In the data rows, 128 means zero.
Each row of this table is followed by its label. One hidden rule gives the labels. It looks at one to three of the table's principal directions, none of them among the few with the most spread.
[  0 132  82 114   0 122 121  73 144  81  71 132  79 123 150  69 144 177 170  88  96 131 135  85 175 100 110 147 121 107 181  62 143] 2
[116 111 118 138 123 120 129 129 109 123 125 105 125 124 105 113 139 138 127 136 137 129 119 147 140 116 135 125 141 130 133 124 127] 5
[ 41 126 101 123  36 132 143 119  84  80 115  54 142 142 141  78 120 144 131 118 145 151  90 130 175 117 139 115 134 119 142  29  86] 2
[105 111 117 138 115 107 147 169 137 131 116  62 153 143  74 125 126 149 109 149 177 155 131 174 143 124 126 150 141 153 141 118 116] 2
[129 138 130 112 115 147 134 130 129 120 127 125 115 127 137 130 113 128 126 112 123 134 129 118 136 128 129 127 123 109 117  99 135] 2
[ 90 154 122 114 105 120 128  72 133  92 103 124 124 147 146  85 150 144 153 115 142 122 109 139 146 137 158 126 156 144 138 118 106] 3
[ 26  46  89  92   0 123 182  71 157 128 104 181 121 167 159  94 159 143 183 137  76 139 101 130 167 162 117 103  99 161 197  31 134] 1
[157  36  97 116 158 106 216 143 244 183 153 191 116 158  84 194 103 110  88 176 126 182 182 182  90 224 119 121 123 191 156 120 196] 2
[111 132 121 137 103  95 152 150 180 153 120 113 116 116 104 138 112 140 103 151 153 152 159 167 141 135 122 125 127 166 144 100 144] 2
[211 144 165 108 223 166 130 126 193 161 170 228 111 145 172 214 104  69 111 118  86  90 157 107  69 184 132 103 101 115  91 178 181] 2
[212 135 154 135 204 121 129 174 146 174 160 153 159 120 121 189 106  99 104 151 137 128 155 142  82 140 123 130 112 143 104 186 140] 2
[112 111 129 116  80 150 155 137 147 135 122 125  98 126  99 132 122 147 131 128 128 142 124 131 150 134 108 123 118 122 144  65 153] 1
[155 175 159  93 118 183 118  89 118 105 126 157 109 138 201 102 123 104 149  85  92 106  83  61 150 145 128 109 112  89  99  81  95] 5
[149 118 141 145 150 129 120 160 121 151 137 110 114 109  83 146 127 139 113 139 142 131 142 148 123 108 114 135 137 128 126 149 149] 1
[149 152 144 129 148 140 101 149  83 121 121 105 149 117 116 123 136 139 141 113 141 110 117 118 127  88 123 151 128 100 111 165 117] 5
[200 171 181 114 152 159 108 140 121 148 158 150 145 125 181 157  97  91 126 130 112 134 121  90 108 138 127 110  99 116  92 115  86] 5
[179 154 159 113 164 145 117 126 103 132 161 175 176 143 184 170 108  86 144 129 113 124 123  96  78 153 129 126 103 116 100 156 107] 4
[ 89 106 112 126 117 117 110 101  98  97 120 117 150 150 117 116 147 146 157 133 137 140 132 139 110 117 154 150 150 131 144 161 112] 5
[152 109 133 133  95 136 142 173 187 173 140 145 130  98 121 168 107 130 117 165 109 137 154 124 133 111 132  83  65 145 155  78 123] 3
[104  60  92 141 124 118 132 132 123 127 121 123 101 124  74 127 147 148 128 139 116 131 144 146 130 112 129 139 140 116 147 143 169] 3
[146 162 139 146 101 122 119 147 129 152 124 115 126  82 128 115 125 144 125 130 130 123 120 115 147  93 111 110 110 142 143 106 110] 1
[176 176 160 132 182 156 118 104 152 134 130 154  80 113 139 117 139 119 116 101 122  90 108 105 136 145 117 110 145 124 108 144 140] 4
[130 129 140 120 129 141 132 141 154 137 145 133 131 117 119 166  99 142 117 139 139 168 174 132  97 128 132 126 119 140 141 125 132] 3
[155 177 162 114 138 154  88 122  75 113 155 151 168 125 191 157 101 104 152 116 112 131 131  79  83 115 136 129 106  96 101 147  92] 4
[143 151 135 144 149 104  96 122 123 132 121 120 117 126 132 116 138 118 125 128 130 112 128 132 130 117 134 141 148 130 111 164 121] 2
[102 123 136 131 100 154 102 121 135 114 137 105 104 127 128 130 113 141 125 129 118 156 146 106 125 114 141 118 128 120 144  97 101] 3
[ 67  43  58 154  57 102 177 149 148 140 131 145  87  91  69 155 119 150 117 164 106 142 163 153 139 118 116  95  95 118 174  57 216] 2
[117 141 127 119 104 127  99  93 131 123 117 165 123 128 188 108 138 117 152 109  83 107 125  87 133 116 134 122 113 122 133 138 107] 2
[139 171 149 125 135 139 140 104 177 138 135 141  89 112 142 128 113 133 107 115 137 137 137 129 129 153 125 103 144 158 134 104 134] 4
[115 118 135 116 161 153 111 112 149  94 137 118  96 139 135 144 101 116 103 143 128 155 173 129 122 136 183 109 132  99  99 106 113] 2
[104 182 148 128 127 153 117 117  95  94 137  88 133 122 148 114 111 137 118 101 155 138 115 112 127 123 127 125 148 121 119 109 100] 4
[167 149 146 134 176 134 149 179 150 151 153 114 148 106 108 175  88 126  84 138 163 157 162 140  99 138 112 129 119 143 118 139 138] 2
[113 127 118 116  71 128 144 128 138 129 123 128 129 131 137 126 116 132 139 130 122 144 121 121 142 132 125 122 111 129 141  73 124] 2
[150 168 148 108 126 159 147 134 152 137 153 160 128 116 184 161  80 103 108 109 113 142 139  91 112 156 112 104  96 120 112  84 131] 2
[102 106 103 137 120 100 140 132 140 127 124 110 125 134  97 132 128 140 118 141 146 144 147 166 125 130 139 138 147 145 141 133 148] 2
[134   0  48 173 161  68 185 191 116 162 136 111 164 129   1 157 160 141 110 194 148 132 137 213 112 126 126 140 132 153 164 180 199] 4
[ 94 125 125 150 137 120 113 133  96 108 108  53 103 130  67  87 157 160 117 119 169 119 109 167 160 101 126 152 181 127 128 145 130] 3
[137 184 141 114 118 138 100  98 133 115 126 163 135 125 193 128 120 114 150 105 104 107 126  85 117 122 142 118 110 115 119 131 106] 2
[139 114 145 127 140 125 129 123 140 142 119 122 108 147 110 111 150 125 127 137 134 120 111 151 150 142 125 132 147 142 121 131 124] 3
[117 168 129 158  48  89 104 161  74 140 106  63 142  84 145  71 136 128 133 149 134 103  80 133 203  58 130  95 101 124 120  54  69] 2
[ 61 130 122 129  59 136 105 101  69  85 116  74 131 132 134  79 139 154 154 120 136 143 100 120 154  96 143 126 145 117 145  82  81] 1
[152 137 117 144 167 117 152 179 124 144 126 103 161 114  96 136 127 133 102 117 158 115 120 141 127 122  96 149 127 135 125 165 149] 2
[170 101 108 136 220 111 132 142 135 135 117 130 183 160 102 122 166 124 125 114 141 101 113 136 101 144 118 179 154 154 133 255 126] 2
[102 133 138 119 129 145 138 131 161 117 119  81 103 133 100 114 118 156 101 120 161 163 146 148 146 133 133 136 156 146 136 105 116] 2
[159  88 111 153 186 110 151 174 157 160 134 113 119 117  55 152 130 137  88 144 151 134 152 165 116 135 107 147 145 147 134 177 175] 2
[120 183 136 149 173 126 110 118 108  97 143  93 116  99 109 138 107 145 102 122 176 142 157 148 100 115 152 124 168 127 114 153 136] 3
[177 132 150 132 165 130 131 150 152 161 151 145 120 111 119 165 109 117 106 146 130 138 154 142 107 135 128 114 122 141 117 140 141] 3
[167 109 129 123 155 126 115 119 137 153 126 184 130 139 149 133 152 106 148 120  85  93 118 105 117 134 115 139 115 125 124 183 140] 2
[134 179 150 132 139 140  79 104  86  99 125 109 122 121 156 103 130 127 140 107 130 119 114  98 127 104 142 135 147 103 105 145  91] 3
[ 96 150 120 141 143 109  85  99  88  97 117  98 148 133 139  93 152 144 142 107 140 116 123 131 118  96 150 151 168 136 134 194  97] 2
[116 124 131 108 122 155  94  93  93  99 107 150 121 150 150 101 158 132 172  89  93 100 105  79 130 114 120 162 133  85 123 163 123] 3
[118 115 122 124 144 135 133  89 167 115 124 147  80 137 111 126 134 137 125 127 126 137 147 135 122 154 146 124 154 133 135 129 152] 3
[174 124 151 135 147 146 130 181 149 169 153 117 113  82 102 170  93 137  91 147 132 158 171 136 118 102 124 107 106 133 126 114 136] 5
[117 144 144  92 108 177 147 122 162 113 114 141 104 136 117 139 116 157 141 100 135 145 139 105 130 141 111 146 120 111 138  97 148] 1
[153 146 135 138 184 130 121 124 176 144 114 143 105 124 109 123 149 141 115 101 132 104 136 121 121 136 104 153 152 149 139 199 150] 3
[ 50 132 108 115  66 135 119  73 124  80 102 103 102 143 141  77 141 159 150 102 126 143 118 117 154 122 147 133 157 127 154  90 107] 2
[ 97 161 141 115 103 133 104  97 128 105 117 113 127 139 152 109 127 144 143 113 137 143 134 123 127 119 146 137 146 137 135 126  95] 2
[128 157 155 113  87 155 118 116 128 122 141 116 131 118 163 126 101 133 133 131 127 164 129 106 129 123 145 100 115 137 134  68  74] 1
[ 93 133 120 135 128 126 120 103 136 107 117 104 104 126 100 110 139 160 126 118 150 139 140 143 128 121 139 138 165 141 148 141 133] 5
[159 150 149 128 123 147 130 159 134 150 144 123 103  96 110 159  98 134 112 129 134 142 146 126 124 115 114 117 115 114 118  96 152] 5
[135  92 133 124 123 125 130 149 140 157 123 137 137 149 109 139 143 129 138 131 117 125 126 136 126 131 103 154 123 140 141 155 138] 3
[ 85 128 118 122  96 130 124 109 118 104 114 104 106 134 114 108 132 152 136 114 138 140 130 136 140 120 134 142 153 121 137 111 135] 2
[191  87 122 129 169 120 142 140 180 183 137 205 115 132 115 167 138 111 129 129  88 112 144 116  95 158  91 147 115 143 140 190 185] 3
[174 203 167 109 151 152 122 114 114 122 133 150 126 131 189 123 114  92 130  97 123  98  92  93 136 151 118 118 121 102  79 110 114] 2
[108 125 135 132 136 105 114 104 128 128 130 121 123 140 124 120 139 133 130 140 141 138 142 164 119 130 149 132 162 158 132 155 119] 2
[152  97 118 140 126 113 134 157 134 162 138 136 121 110 104 149 124 125 120 148 115 131 142 143 125 115 122 121 114 131 133 129 153] 2
[ 71 130 112 107  58 128 134 100 127 100 105 106 134 146 143  92 134 152 153 115 131 146 114 126 153 123 141 134 134 136 152  83 101] 2
[115 185 151 116 121 157  97 133 104  98 108  68 111 141 147  93 125 128 120  81 141 107  97 109 168 106 126 147 147  90  93 106 101] 2
[139 103 105 151 147 106 139 176 101 150 139 124 156  98 105 148 123 127 110 138 130 121 140 138 117 103 105 134 111 124 130 161 157] 2
[127 120 107 145 145 130 173 126 179 130 148 122  97  98  84 148 108 149  88 145 156 154 153 161 117 152 145  84 143 163 155  93 163] 4
[101 103 119 131 123 116 110 102 107 100 117 112 140 152 108 109 154 140 154 149 140 134 123 146 125 122 162 138 149 131 138 146 103] 5
[140 118 131 120 117 132 159 146 169 151 139 128 134 129 137 141 106 118 105 141 129 152 134 137 134 153 126 105 110 156 136  84 116] 2
Which label does each new row get?
[150 166 153 121 125 139 116 120  81 114 142 122 157 133 169 123 120 103 143 132 132 120  93 115 129 130 144 108 118 113  98 101  86]: 4
[ 96  94 121 129  89 129 136 107 128 127 136 141 116 135 122 130 128 137 140 142 117 157 134 125 118 144 120 123 131 141 156 101 129]: 1
[137 112 131 136 135 104 111 131 115 151 145 153 162 134 137 155 133 119 144 146 118 130 142 138  89 124 127 138 124 151 139 180 125]: 5
[164 111 129 145 182 137 126 143 159 153 127 131  75 108  66 138 141 147 104 116 131 118 146 137 122 124 105 146 156 130 134 178 181]: 1
[135  83 114 141 147 112 122 132 131 147 152 161 121 120  99 175 121 130 129 152 115 147 175 144  78 127 132 135 131 133 143 173 171]: 5
[129 146 138 106  91 147 157 148 137 135 142 112 144 122 156 139  91 123 112 126 134 154 126 130 141 134 131 100 104 135 124  55 110]: 2
[174 120 135 133 153 137 135 145 145 160 133 157 117 124 110 146 137 123 128 120 114 107 118 116 119 137  96 137 121 128 130 155 160]: 1
[133 199 150 112 152 148 121  67 129  88 120 128  97 119 172  86 129 125 125 102 142 114 107 120 150 142 167  95 157 124 100 102 100]: 4
[138 163 141 130 121 129 108 117 100 122 128 137 151 126 160 117 133 120 150 115 122 113 104  97 120 122 117 133 121 122 125 139 102]: 4
[119  43  67 132 120 130 184 177 140 140 106 111 145 136  46 123 152 163 124 112 130 127 112 132 141 127  79 173 122 126 171 148 184]: 5
[189 138 154 136 181 141 120 154 119 151 142 124 150 116 130 133 129 116 114 130 131 120 114 117 121 122 118 125 122 135 113 163 101]: 1
[127 116 113 123 137 141 174 141 197 141 147 147  82  99  97 178  85 141  85 136 137 164 189 150 110 152 134  99 121 136 140  87 193]: 2
[140  88 108 135 163  99 159 162 138 150 116  99 156 143  82 116 149 135 107 135 156 129 120 176 139 137 113 157 150 163 134 174 138]: 2
[149 161 151 119 128 154 124 147 129 131 140 126 136 106 140 150  98 133 121 123 134 146 145 105 115 116 124 121 106 117 122 110 116]: 5
[174 102 133 121 131 131 181 175 148 170 138 143 147 134 104 155 117 114 115 145 135 137 111 138 131 164  85 131 101 140 126 101 151]: 5
[182  64 130 134 191 124 157 171 141 174 166 160 152 140 113 183 112  90  97 160 115 143 148 144  89 167 109 127 111 142 117 165 152]: 2
[151 143 146 155  76 112 105 175  87 166 133 110 194  97 144 122 138 128 153 157 120 113  90 105 140  76 105 109  75 148 153 114  61]: 1
[231 139 142 157 255 144 133 203 109 152 142 117 166 112  71 159 136 115  84 105 162  87 118 116  91 130  75 177 139 109  91 255 163]: 4
[ 94 136 114 137 119 116 113  99  96 103  96 103 128 143 121  67 174 147 151  97 135  95  82 123 155 116 112 158 164 130 140 162 117]: 4
[212 177 172 146 181 146 103 163  98 153 148 124 152 104 149 135 126  98 117 128 127  92  92  98 127 113 112 110 107 116  93 149  92]: 1
[156 143 134 145 165 113 132 159 129 141 125  96 138  99  85 129 130 147 108 146 169 130 138 163 132 105 136 126 138 145 124 152 127]: 5
[136 162 150 107  93 163 130 115 133 127 127 134 103 121 167 112 115 124 133 101 109 126 104  93 153 132 116 109 115 114 121  68 112]: 5
[164 146 135 136 140 110  99 148 114 158 134 136 149 104 158 131 127 116 127 123 107 111 133 119 121  91 127 128 113 133 119 170 113]: 2
[ 93 150 131 104 119 134 126  83 135 104 118 166 134 175 178 123 143 110 156  93 111  94 108 113 121 162 124 143 135 122 123 144 138]: 2
[152 141 131 133 153 122 173 126 202 154 140 146  73  98  88 156 105 142  88 144 157 150 165 171 123 163 130  97 145 165 135  98 185]: 4
[201 143 164 129 199 153 155 213 201 177 130  83 127 105  60 161 103 149  66 136 181 152 160 156 135 126 105 140 123 157 122 144 131]: 3
[163 147 146 129 166 145 139 150 158 142 130 123 121 125 108 142 120 130 106 120 146 128 131 124 124 144 108 138 132 133 121 141 137]: 3
[143 147 134 130 131 139 113 125 117 122 137 111 128 103 129 126 119 142 126 129 135 139 135 127 124 101 155 109 131 129 129 123 107]: 1
[211 110 136 143 205 135 100 150 127 147 153 194 141  99 152 175 116  83 123 163  82 107 159  79  91 120 142 104  72  87  95 176 125]: 2
[ 73 131 121 108  83 142 120  69  99  82 110 132  95 156 152  88 144 132 160 102 113 123 101 110 150 141 134 135 151  98 124  90 128]: 2
[183 188 173 130 108 168 111 176 131 158 158 135 119  62 171 171  76 108 108 142 107 119 141  90 140  84 137  56  53  95 102  45 106]: 2
[101 121 117 131 100 122 143 130 137 126 126 115 104 110 111 128 116 142 116 140 137 146 146 147 142 121 134 111 127 129 136  84 145]: 2
[116 105 120 114 143 123 132  85 111 100 128 165 146 181 153 125 149  98 158 135 116 111 104 126 113 174 144 135 136 117 114 145 126]: 2
[ 91  99  83 160 109  76  74  84   0  75  93 118 179 118 137  44 201 135 199 145 110  79  71 111 150  60 159 142 136  90 128 187  78]: 4
[131 134 130 107 106 126 100  72  78 106 139 198 188 170 213 132 148  90 200 123  80  98  90  85  87 144 149 127 106 115 125 159  92]: 4
[188 140 147 128 203 147 142 138 183 143 156 146  98 101 138 163  90 100  73 150 129 141 168 135 119 152 164  75 114 131  95 110 130]: 2
